50 stands for zero in the data rows.
Some points:
array([55, 46, 59, 44, 41, 61, 79, 70, 59, 63, 36, 37, 39, 36, 46, 68, 60,
       86, 55, 46, 57, 49, 53, 39, 37, 60, 56, 57, 73, 46, 41, 52, 46, 28,
       82, 64, 37, 48])
array([70, 38, 24, 37, 43, 51, 57, 45, 40, 74, 48, 44, 45, 54, 50, 52, 68,
       33, 55, 60, 52, 46, 49, 32, 36, 58, 53, 57, 75, 44, 47, 59, 49, 56,
       69, 65, 14, 30])
array([55, 34, 64, 50, 43, 36, 40, 23, 59, 67, 60, 50, 38, 52, 73, 41, 52,
       44, 57, 53, 47, 54, 50, 55, 58, 58, 39, 47, 54, 53, 59, 33, 59, 60,
       51, 62, 44, 43])
array([74, 40, 38, 28, 52, 87, 47, 75, 44, 31, 49, 45, 45, 51, 31, 39, 40,
       43, 49, 66, 48, 62, 45, 54, 73, 49, 31, 67, 46, 64, 26, 63, 47, 40,
       31, 50, 49, 44])
array([81, 64, 38, 40, 62, 68, 44, 54, 56, 49, 33, 53, 46, 42, 38, 36, 84,
       26, 53, 41, 59, 50, 57, 48, 47, 36, 43, 41, 30, 39, 57, 73, 62, 59,
       54, 75, 33, 70])
array([55, 47, 29, 56, 39, 32, 39, 56, 80, 65, 62, 66, 53, 59, 77, 40, 56,
       53, 46, 82, 54, 44, 51, 52, 45, 51, 76, 62, 44, 41, 46, 29, 24, 65,
       62, 54, 85, 42])
array([61, 48, 45, 55, 10, 40, 41, 36, 45, 64, 55, 68, 36, 50, 69, 37, 53,
       63, 56, 70, 77, 56, 53, 45, 50, 64, 63, 66, 49, 34, 52, 64, 34, 37,
       51, 47, 45, 34])
array([49, 14, 45, 58, 27, 61, 41, 56, 61, 38, 80, 72, 63, 57, 36, 52, 29,
       63, 61, 53, 34, 32, 78, 66, 40, 47, 49, 61, 42, 31, 52, 57, 37, 26,
       43, 53, 43, 34])
array([38, 32, 54, 61, 58, 63, 41, 34, 64, 35, 66, 45, 22, 34, 37, 49, 62,
       73, 52, 58, 47, 25, 40, 58, 36, 51, 28, 60, 42, 41, 22, 53, 48, 57,
       46, 49, 50, 61])
array([57, 63, 45, 73, 54, 49, 73, 44, 54, 42, 68, 61, 54, 62, 64, 64, 74,
       55, 63, 45, 47, 49, 52, 51, 81, 49, 59, 49, 41, 56, 50, 28,  1, 69,
       60, 45, 46, 37])
array([31, 63, 54, 33, 38, 23, 52, 48, 50, 65, 23, 32, 50, 57, 29, 49, 40,
       39, 25, 64, 70, 37, 65, 33, 46, 54, 70, 49, 68, 35, 48, 26, 73, 42,
       38, 58, 36, 44])
array([72, 30, 38, 42, 49, 58, 31, 56, 59, 22, 33, 58, 57, 35, 41, 60, 57,
       42, 50, 52, 53, 81, 34, 46, 64, 56, 26, 33, 55, 39, 29, 51, 35, 48,
       42, 52, 63, 51])
array([75, 25, 40, 65, 51, 58, 47, 37, 38, 62, 65, 54, 41, 64, 65, 65, 54,
       57, 64, 36, 49, 28, 47, 48, 25, 61, 32, 50, 74, 58, 48, 34, 80, 17,
       42, 50, 42, 51])
array([25, 42, 50, 26, 76, 74, 55, 48, 43, 53, 28, 52, 55, 46, 52, 59, 39,
       74, 63, 58, 26, 32, 37, 63, 61, 53, 29, 35, 58, 60, 43, 72, 59, 61,
       38, 13, 58, 58])
array([44, 25, 58, 48, 42, 29, 56, 37, 33, 41, 71, 42, 40, 47, 52, 35, 60,
       47, 65, 34, 40, 38, 36, 53, 41, 76, 66, 49, 33, 63, 31, 71, 55, 56,
       40, 66, 16, 34])
array([46, 71, 43, 54, 58, 37, 53, 50, 53, 58, 48, 50, 66, 55, 47, 59, 73,
       89, 42, 53, 57, 49, 67, 50, 54, 50, 33, 63, 76, 53, 36, 54, 62, 28,
       57, 51, 36, 37])
array([54, 36, 39, 58, 54, 49, 84, 33, 42, 36, 67, 44, 66, 21, 69, 38, 40,
       47, 38, 60, 45, 51, 29, 50, 22, 56, 43, 36, 16, 33, 43, 34, 31, 28,
       34, 62, 86, 42])
array([39, 34, 58, 30, 17, 37, 37, 38, 48, 45, 50, 38, 33, 48, 39, 45, 46,
       63, 72, 39, 57, 20, 55, 41, 44, 47,  5, 68, 60, 32, 37, 50, 38, 32,
       35, 48, 35, 44])
array([26, 33, 45, 43, 55, 40, 60, 55, 53, 51, 58, 61, 79, 42, 89, 86, 37,
       56, 71, 47, 70, 46, 55, 41, 55, 30, 57, 61, 35, 48, 49, 45, 39, 53,
       63, 49, 71, 47])
array([65,  5, 44, 39, 33, 31, 66, 44, 33, 45, 37, 37, 58, 54, 31, 31, 68,
       37, 59, 45, 47, 49, 59, 40, 33, 50, 79, 57, 84, 60, 23, 75, 67, 21,
       36, 54, 44, 61])
array([40, 49, 41, 86, 53, 39, 44, 54, 85, 55, 63, 60, 51, 62, 69, 69, 27,
       34, 49, 39, 61, 61, 44, 39, 34, 61, 65, 56, 64, 45, 33, 47, 56, 96,
       60, 73, 77, 64])
array([62, 49, 55, 46, 32, 37, 45, 40, 50, 38, 82, 49, 46, 39, 51, 32, 48,
       71, 60, 61, 78, 38, 72, 15, 41, 56, 65, 55, 57, 66, 46, 60, 78, 62,
       60, 39, 25, 54])
array([44, 28, 61, 73, 33, 37, 45, 59, 57, 81, 46, 62, 60, 41, 46, 46, 43,
       44, 44, 44, 52, 38, 52, 52, 37, 57, 49, 55, 45, 58, 55, 58, 41, 51,
       47, 60, 13, 50])
array([41, 67, 45, 43, 69, 72, 36, 56, 44, 70, 31, 39, 59, 21, 38, 54, 61,
       51, 32, 50, 21, 70, 46, 55, 47, 62, 56, 58, 47, 83, 47, 50, 34, 49,
       62, 40, 27, 58])
array([24, 34, 46, 57, 59, 29, 65, 70, 67, 56, 66, 54, 44, 61, 82, 68, 33,
       59, 43, 32, 69, 39, 25, 66, 45, 29, 50, 70, 39, 36, 47, 42, 38, 65,
       60, 49, 69, 33])
array([52, 67, 48, 74, 56, 62, 41, 50, 54, 48, 40, 94, 60, 32, 54, 68, 56,
       40, 49, 66, 39, 62, 44, 39, 45, 67, 50, 54, 46, 45, 71, 50, 70, 60,
       23, 36, 71, 52])
array([13, 60, 53, 61, 80, 56, 58, 41, 57, 62, 66, 56, 48, 37, 60, 62, 52,
       44, 64, 58, 61, 27, 55, 61, 66, 35, 52, 38, 48, 43, 46, 38, 42, 61,
       50, 21, 62, 37])
array([58, 66, 61, 37, 24, 47, 41, 28, 48, 68, 38, 47, 54, 62, 58, 52, 39,
       76, 34, 37, 51, 32, 51, 59, 57, 64, 68, 66, 43, 52, 38, 49, 59, 47,
       51, 65, 20, 52])
array([50, 66, 60, 39, 48, 35, 55, 43, 43, 42, 41, 43, 54, 66, 34, 90, 62,
       46, 31, 68, 39, 71, 55, 68, 32, 44, 48, 32, 76, 76, 58, 50, 48, 57,
       40, 42, 64, 75])
array([55, 66, 76, 43, 46, 81, 51, 41, 40, 43, 39, 38, 64, 62, 54, 47, 64,
       61, 46, 57, 56, 71, 58, 46, 39, 45, 41, 44, 51, 44, 32, 76, 49, 51,
       40, 42, 25, 44])
array([61, 74, 62, 20, 73, 57, 31, 95, 54, 48, 53, 61, 57, 64, 67, 29, 76,
       50, 34, 60, 56, 46, 42, 50, 41, 63, 49, 32, 63, 38, 51, 59, 30, 39,
       74, 46, 54, 62])
array([29, 45, 33, 52, 54, 62, 78, 48, 43, 65, 55, 52, 47, 56, 45, 54, 57,
       31, 84, 62, 46, 67, 43, 58, 58, 42, 41, 62, 27, 21, 68, 16, 32, 57,
       66, 59, 36, 53])
array([58, 42, 50, 52, 53, 50, 69, 34, 51, 74, 57, 32, 40, 37, 77, 48, 75,
       19, 48, 45, 61, 55, 53, 70, 61, 32, 56, 58, 44, 61, 46, 51, 54, 71,
       48, 54, 49, 78])
array([57, 52, 52, 25, 55, 57, 42, 40, 40, 50, 41, 50, 81, 65, 32, 36, 68,
       34, 41, 46, 54, 61, 61, 45, 49, 28, 39, 10, 49, 71, 53, 30, 47, 67,
       68, 33, 43, 42])
array([36, 27, 45, 42, 58, 39, 54, 40, 51, 53, 58, 48, 66, 69, 41, 59, 52,
       54, 63, 50, 56, 66, 36, 57, 62, 47, 48, 67, 38, 34, 38, 41, 47, 49,
       66, 63, 73, 53])
array([40, 34, 58, 68, 44, 74, 65, 28, 43, 46, 31, 47, 38, 53, 53, 60, 32,
       18, 42, 32, 54, 47, 40, 47, 51, 31, 73, 63, 51, 68, 64, 60, 43, 48,
       64, 64, 50, 52])
array([58, 65, 44, 49, 44, 42, 53, 39, 27, 31, 46, 65, 47, 63, 39, 28, 26,
       56, 46, 42, 36, 55, 39, 64, 27, 41, 31, 53, 23, 57, 50, 45, 37, 32,
       51, 70, 35, 32])
array([29, 41, 50, 48, 65, 42, 30, 74, 41, 91, 43, 61, 28, 52, 43, 49, 66,
       51, 35, 51, 41, 86, 56, 38, 70, 55, 33, 38, 76, 48, 69, 61, 62, 72,
       51, 29, 44, 56])
array([68, 59, 43, 35, 47, 70, 30, 65, 31, 44, 71, 64, 53, 51, 41, 50, 44,
       52, 59, 47, 56, 55, 19, 47, 46, 26, 64, 44, 74, 47, 71, 58, 55, 50,
       42, 47, 53, 62])
array([74, 52, 67, 60, 51, 50, 22, 55, 47, 42, 40, 72, 50, 47, 60, 32, 49,
       89, 50, 62, 70, 45, 57, 54, 52, 55, 37, 58, 70, 41, 65, 40, 58, 60,
       62, 64, 78, 44])
array([30, 42, 70, 66, 44, 45, 52, 56, 54, 53, 35, 41, 58, 56, 73, 59, 72,
       60, 66, 40, 29, 47, 36, 47, 61, 67, 38, 48, 55, 62, 71, 59, 34, 37,
       51, 63, 52, 66])
array([74, 63, 35, 39, 69, 44, 58, 51, 71, 42, 40, 47, 57, 60, 43, 36, 42,
       49, 42, 59, 40, 56, 49, 62, 52, 53, 33, 51, 35, 42, 74, 78, 28, 40,
       66, 50, 59, 59])
array([52, 42, 57, 46, 50, 33, 27, 66, 48, 48, 53, 18, 69, 42, 34, 56, 62,
       33, 51, 63, 47, 62, 21, 51, 63, 45, 35, 41, 15, 50, 29, 64, 64, 62,
       46, 47, 55, 52])
array([68, 43, 49, 42, 18, 43, 66, 40, 50, 63, 50, 38, 45, 61, 71, 74, 33,
       29, 71, 50, 38, 67, 33, 35, 56, 30, 57, 57, 36, 47, 31, 60, 31, 48,
       54, 57, 63, 40])
array([61, 53, 59, 61, 58, 41, 69, 58, 35, 38, 40, 30, 35, 68, 60, 65, 20,
       42, 54, 33, 64, 51, 57, 50, 71, 56, 69, 43, 31, 50, 43, 48, 55, 14,
       48, 30, 77, 35])
array([54, 37, 40, 68, 44, 43, 58, 40, 29, 37, 44, 29, 60, 51, 51, 54, 40,
       46, 40, 55, 27, 31, 71, 43, 51, 42, 52, 59, 51, 33, 74, 37, 30, 61,
       51, 49, 55, 49])
array([65, 18, 25, 52, 13, 43, 46, 50, 38, 38, 61, 47, 46, 50, 42, 44, 41,
       67, 54, 49, 60, 45, 44, 50, 59, 53, 23, 62, 70, 37, 53, 49, 48, 57,
       47, 44, 48, 15])
Along one direction, these points spread out more than along any other. Take the direction at right angles to it along which they spread out most. Go by this last direction. How far along it is each point below, from 0 to 99? 50 is the average, and the first point above lies past it. One standard deviation of the points above along it is 16.
array([68, 59, 43, 35, 47, 70, 30, 65, 31, 44, 71, 64, 53, 51, 41, 50, 44,
       52, 59, 47, 56, 55, 19, 47, 46, 26, 64, 44, 74, 47, 71, 58, 55, 50,
       42, 47, 53, 62]) 40
array([75, 25, 40, 65, 51, 58, 47, 37, 38, 62, 65, 54, 41, 64, 65, 65, 54,
       57, 64, 36, 49, 28, 47, 48, 25, 61, 32, 50, 74, 58, 48, 34, 80, 17,
       42, 50, 42, 51]) 72
array([29, 41, 50, 48, 65, 42, 30, 74, 41, 91, 43, 61, 28, 52, 43, 49, 66,
       51, 35, 51, 41, 86, 56, 38, 70, 55, 33, 38, 76, 48, 69, 61, 62, 72,
       51, 29, 44, 56]) 23
array([36, 27, 45, 42, 58, 39, 54, 40, 51, 53, 58, 48, 66, 69, 41, 59, 52,
       54, 63, 50, 56, 66, 36, 57, 62, 47, 48, 67, 38, 34, 38, 41, 47, 49,
       66, 63, 73, 53]) 49
array([25, 42, 50, 26, 76, 74, 55, 48, 43, 53, 28, 52, 55, 46, 52, 59, 39,
       74, 63, 58, 26, 32, 37, 63, 61, 53, 29, 35, 58, 60, 43, 72, 59, 61,
       38, 13, 58, 58]) 29
array([55, 66, 76, 43, 46, 81, 51, 41, 40, 43, 39, 38, 64, 62, 54, 47, 64,
       61, 46, 57, 56, 71, 58, 46, 39, 45, 41, 44, 51, 44, 32, 76, 49, 51,
       40, 42, 25, 44]) 42
array([38, 32, 54, 61, 58, 63, 41, 34, 64, 35, 66, 45, 22, 34, 37, 49, 62,
       73, 52, 58, 47, 25, 40, 58, 36, 51, 28, 60, 42, 41, 22, 53, 48, 57,
       46, 49, 50, 61]) 58
array([13, 60, 53, 61, 80, 56, 58, 41, 57, 62, 66, 56, 48, 37, 60, 62, 52,
       44, 64, 58, 61, 27, 55, 61, 66, 35, 52, 38, 48, 43, 46, 38, 42, 61,
       50, 21, 62, 37]) 35
array([65,  5, 44, 39, 33, 31, 66, 44, 33, 45, 37, 37, 58, 54, 31, 31, 68,
       37, 59, 45, 47, 49, 59, 40, 33, 50, 79, 57, 84, 60, 23, 75, 67, 21,
       36, 54, 44, 61]) 74
array([55, 46, 59, 44, 41, 61, 79, 70, 59, 63, 36, 37, 39, 36, 46, 68, 60,
       86, 55, 46, 57, 49, 53, 39, 37, 60, 56, 57, 73, 46, 41, 52, 46, 28,
       82, 64, 37, 48]) 60
array([74, 52, 67, 60, 51, 50, 22, 55, 47, 42, 40, 72, 50, 47, 60, 32, 49,
       89, 50, 62, 70, 45, 57, 54, 52, 55, 37, 58, 70, 41, 65, 40, 58, 60,
       62, 64, 78, 44]) 50
array([58, 65, 44, 49, 44, 42, 53, 39, 27, 31, 46, 65, 47, 63, 39, 28, 26,
       56, 46, 42, 36, 55, 39, 64, 27, 41, 31, 53, 23, 57, 50, 45, 37, 32,
       51, 70, 35, 32]) 60
array([81, 64, 38, 40, 62, 68, 44, 54, 56, 49, 33, 53, 46, 42, 38, 36, 84,
       26, 53, 41, 59, 50, 57, 48, 47, 36, 43, 41, 30, 39, 57, 73, 62, 59,
       54, 75, 33, 70]) 33
array([49, 14, 45, 58, 27, 61, 41, 56, 61, 38, 80, 72, 63, 57, 36, 52, 29,
       63, 61, 53, 34, 32, 78, 66, 40, 47, 49, 61, 42, 31, 52, 57, 37, 26,
       43, 53, 43, 34]) 76
array([58, 66, 61, 37, 24, 47, 41, 28, 48, 68, 38, 47, 54, 62, 58, 52, 39,
       76, 34, 37, 51, 32, 51, 59, 57, 64, 68, 66, 43, 52, 38, 49, 59, 47,
       51, 65, 20, 52]) 67
